In the rows, zero is written as 128.
One turn moves each row of this set onto another row. After a few examples, where does it send each row asked below?
begop: [126 139 134 113 131 140 129 107 144 114 138 126 161 107 150 101 151 126
 137]
dek: [112 167 116 123 104 161 128  84 171 113 144 126 154 165 138 108 145 129
 124]
dor: [108 124 122 138  80 173  99 110 133 135 131 116 108 133 125 149 137 104
 122]
Tere: [100 116 117 120  86 175 116 120 132 133 127 132 119 154 143 131 147  97
 133]
bibi: [122 144 122 133  75 179 107 106 161 119 132 124 137 154 126 153 153 105
 128]
rukar: [107 143 141 123 137 138 143 108 163 128 116 127 165 115 131 122 155 116
 105]
bos: [118 169 114 119  96 137 117 122 177 115 122 137 128 149 136 110 151 116
 132]
nit: [132 117 158 125 120 169 112 114 137 139 122 134 126 152 127 164 110 124
 121]
Fer: [116 111 128 132  90 165 107  93 145 139 133 120 110 137 115 166 133 103
 127]
vanop: [124 121 134 122  87 176  97  95 142 144 122 137 131 133 142 162 160 113
 115]
Fegu: [ 81 126 120 120 109 144 134  86 130 123 127 141 158 138 120 127 128 166
 137]
mifa: [ 88 128 136 130 101 125 121 129 176 133 136 126 122 122 126 124 130 157
 151]
gesi: [123 132 143 115 137 140 119 113 169 128 124 123 168 130 158 121 129 105
 120]
rofo: [141 134 170 114 110 163 132 115 138 119 140 114 113 156 140 147 132 118
 124]
Mulor: [121 131 156 100 123 184 114 111 151 113 129 144 106 140 114 151 125 136
 140]
rebap: [125 171 133 116 123 140 126  88 177 117 131 109 138 144 135 124 132  98
 119]
Neseb: [ 90 135 104 118 111 154 113  81 133 122 149 127 133 137 123 102 123 159
 126]
dis: [ 93 145 157 145  93 133 134 104 165 147 124 113 123 110 114 121 138 149
 120]
pef: [104 120 152 111 122 175 133  77 158 137 130 127 136 104 137 108 156 113
 114]
kitop: [122 171 128 113 107 147 111  99 182 102 134 112 130 145 140 115 139 107
 111]
zezi: [131 177 136 107 119 143 141  98 180 124 122 135 146 143 138 124 147 115
 129]
kileg: [ 89 132 149 128 138 162 134 105 154 121 122 134 140 125 159 108 140  98
 130]
Nunar: [111 134 169  88 103 173 119 102 153 113 130 105 129 127 103 144 130 146
 121]
fud: [ 99 137 121 103 101 150 110  95 125 139 140 122 156 141 130 131 131 177
 130]
mapor: [ 90 140 112 111 104 158 117 100 132 104 129 148 130 164 119 114 127 157
 132]
nufi: [119 175 143 125 107 135 124  91 174 131 125 122 146 154 158 123 148 129
 105]
remur: [132 124 153 101 125 177 138 114 144 147 129 125 124 139 110 158 144 119
 111]
teso: [128 138 149 108 118 168 113 113 141 126 109 138 100 110 132 154 114 130
 121]
Kek: [ 96 132 149 110 128 142 127  99 161 108 112 125 133 114 169 120 122 118
 107]
Tuk: [ 88 128 106 119 116 137 117  78 138 124 144 120 149 128 113 118 119 156
 136]
vizog: [110 105 140 150  94 130 118 100 146 119 137 145 120 125 123 138 141 164
 129]
puge: [114 107 138 118  80 167 125 110 150 145 126 126 122 146 131 169 147 108
 134]
ledig: [100 116 129 108 107 131 125 112 161 146 135 124 108 112 145 123 114 162
 131]
Finif: [112 113 127 132 120 125 111 104 166 144 135 147 143 130 125 128 118 169
 131]
sena: [ 95 135 103 137  84 170 118  96 129 137 146 126 149 149 119 126 136 149
 142]
diza: [ 93 108 138 120 109 129 137 109 162 137 136 126 138 134 105 143 138 170
 113]

bibi turns into dek
nit turns into gesi
mapor turns into Tere
Now these:
Nunar turns into pef
Mulor turns into kileg
Neseb turns into dor
ledig turns into teso
Fer turns into rebap
remur turns into rukar
Fegu turns into puge
begop turns into vizog
nufi turns into fud

